Each row is where one point has got to under a steady rotation. How many ticks took it there?
The counts run from 0 to 509.
[145 102 101  82 135 113 107 122 159 174 120 127]
374
[129 115  98 107 179 111  83 144 149 148 123 126]
396
[110 112 139 172  99 126  94 112 162 108  77 114]
227
[116 136 144 157 129 123 117 162 188 156 142 159]
431
[123 148 147 156 117 130 143 163 168 156 167 166]
451
[129 112 118 116 111 127 118  89  92  93  83  87]
363
[141 135 149 132  61 149 182 118 136 136 137 141]
488
[134 107 108 114 147 111  93 144 180 175 120 140]
55
[149 124 101  63 154 130 145 115  97 147 150 126]
337
[155 108  99  67 128 118 123 118 140 174 128 132]
16
[135 112 134 125  62 134 150  88 136 134  97 114]
9
[116 155 141 149 169 136 140 145  79  93 159 123]
460
[124 146 154 155 109 136 151 157 167 149 162 166]
112
[107 138 121 152 196 117  91 148 115 101 129 113]
81
[123 144 141 142 135 130 130 172 173 162 166 165]
273
[102 133 151 195 126 130 114 142 130  87 107 116]
86
[112 125 147 174 101 123 107 134 184 134 100 134]
70
[153 116 111  72 105 130 149 118 143 176 137 136]
174
[114 142 157 174 107 135 137 154 178 138 143 158]
270
[146 110 124 105  69 137 150 103 154 163 115 134]
350
[121 117 103 123 190 108  75 139 122 121 111 112]
60
[116 110 129 156  91 124  99 107 148 108  77 106]
386
[125 138 136 151 140 120 115 165 179 162 154 163]
432
[134 125 141 133  68 144 168  93 105 106 111 109]
505
[135 140 125 100 143 134 158 152 127 157 175 161]
474
[116 139 149 171 113 126 122 153 188 146 134 158]
430
[116 129 112 130 196 109  82 147 125 122 121 116]
239
[129 110  99 108 170 115  87 118 108 114  98 100]
41
[149 107 114  87  83 129 137 104 161 171 117 139]
13
[141 105 107  95 110 116 109 115 174 178 115 135]
34
[134 117 130 122  92 141 142  87  93  97  94  95]
6
[135 115 108  99 144 122 116  94  85 101  98  85]
361
[146 133 137 102  92 139 176 124 141 167 164 155]
491
[111 151 167 189 108 142 144 135 128  93 132 132]
107
[141 135 112  89 149 137 146 113  63 111 146 110]
499
[114 143 125 131 189 120 113 169 119 121 161 138]
99
[156 133 113  72 132 132 161 139 124 164 172 146]
494
[123 144 159 161  83 146 172 117 107  98 138 126]
306
[133 115 112 108 121 131 128  91  80  97  97  91]
183
[134 137 119 101 140 139 145 113  58 100 139 105]
500
[126 108 117 119 122 125 114  86  90  96  90  85]
24
[104 143 138 165 170 134 119 150  92  89 137 116]
441
[105 152 156 178 129 137 144 136  95  81 138 116]
284
[117 146 170 175  97 143 153 150 160 130 147 153]
110
[137 148 119 101 169 135 155 148  85 131 172 136]
477
[127 112 107 118 157 121  89 108  99 102  90  88]
381
[134 145 160 147  79 143 176 140 150 142 156 157]
469
[137 130 110  82 151 128 148 121  71 125 149 117]
498
[113 144 167 175  97 147 164 130 110  94 136 122]
465
[138 106  89  85 169 110  91 122 120 150 113 108]
377
[141 141 147 123  82 141 174 131 147 157 162 160]
311
[132 143 136 134 138 137 159 122  62  92 148 115]
481
[120 128 141 164 113 119 107 155 197 158 128 157]
251
[156 116 109  75 121 133 157 119 128 172 158 146]
334
[131 112 130 126  69 133 137  85 126 121  87 100]
187
[142 109 126 114  69 134 147  91 156 154 105 132]
11
[136 132 144 133  65 145 175 102 119 118 128 119]
327
[118 153 164 171  88 141 159 142 151 133 153 154]
289
[122 142 144 142 108 149 164 113  78  88 134 113]
483
[129 118 125 120 100 136 140  87  88  96 101  92]
5
[113 129 152 183 108 129 110 140 186 131 113 142]
249
[131 121 128 122  97 142 148  83  88  98 105  93]
344
[139 104  88  81 164 114  94 128 144 164 112 127]
37
[155 126 123  89  90 129 168 120 142 172 147 142]
332
[109 119 130 164 146 119  90 117 123  84  84  99]
403
[103 144 137 167 173 127 106 146 102  86 132 113]
262
[142 104 105  88 118 116 113 120 164 178 118 136]
373
[135 144 117  90 157 135 155 128  70 116 160 122]
319
[141 108  91  72 165 116 102 115 114 145 117 112]
198
[103 148 149 179 156 130 120 144 101  81 132 114]
442
[147 114 119  92  77 134 156 107 150 168 130 139]
172
[124 141 121 125 190 120 111 165 130 132 164 152]
98
[107 131 147 189 107 127 111 137 170 117 103 132]
248
[150 109 102  69 113 122 130 115 151 175 127 134]
15
[130 117  99  91 153 127 109  97  87 108 101  94]
22
[120 106 112 129 153 115  83 102 103 103  87  91]
43
[126 118 102 116 189 110  77 131 122 125 114 117]
398
[118 142 146 154 125 130 133 161 178 159 159 165]
272
[112 121 121 144 168 118  82 125 105  94  99 100]
401
[144 140 142 107 102 139 176 138 143 162 168 162]
312
[142 130 139 105  82 140 171 126 147 163 153 159]
152
[131 109 126 133  95 118 104 124 191 160 101 134]
390
[115 114 111 135 162 115  79 107 106  95  88  97]
222
[142 144 119  96 162 132 161 149  98 142 178 146]
476
[121 123 118 134 150 116  97 156 189 165 133 147]
413
[109 112 129 160 130 122  87 106 126  93  78  98]
224
[141 126 143 120  64 142 175 102 138 144 136 135]
329
[141 136 149 126  71 148 174 117 138 143 142 143]
150
[134 107  94  87 173 113  90 115 113 129 109 105]
378
[121 107 135 160  91 121  99 106 170 122  83 117]
49
[124 131 127 138 160 117 106 162 178 161 143 160]
254
[136 146 120 105 165 134 157 136  71 111 167 122]
140
[122 148 156 157 112 148 165 119  83  87 142 114]
304
[134 111  97  96 172 108  87 117 111 129 109 104]
40
[133 124 142 126  84 141 159  91  86  97 108 108]
504
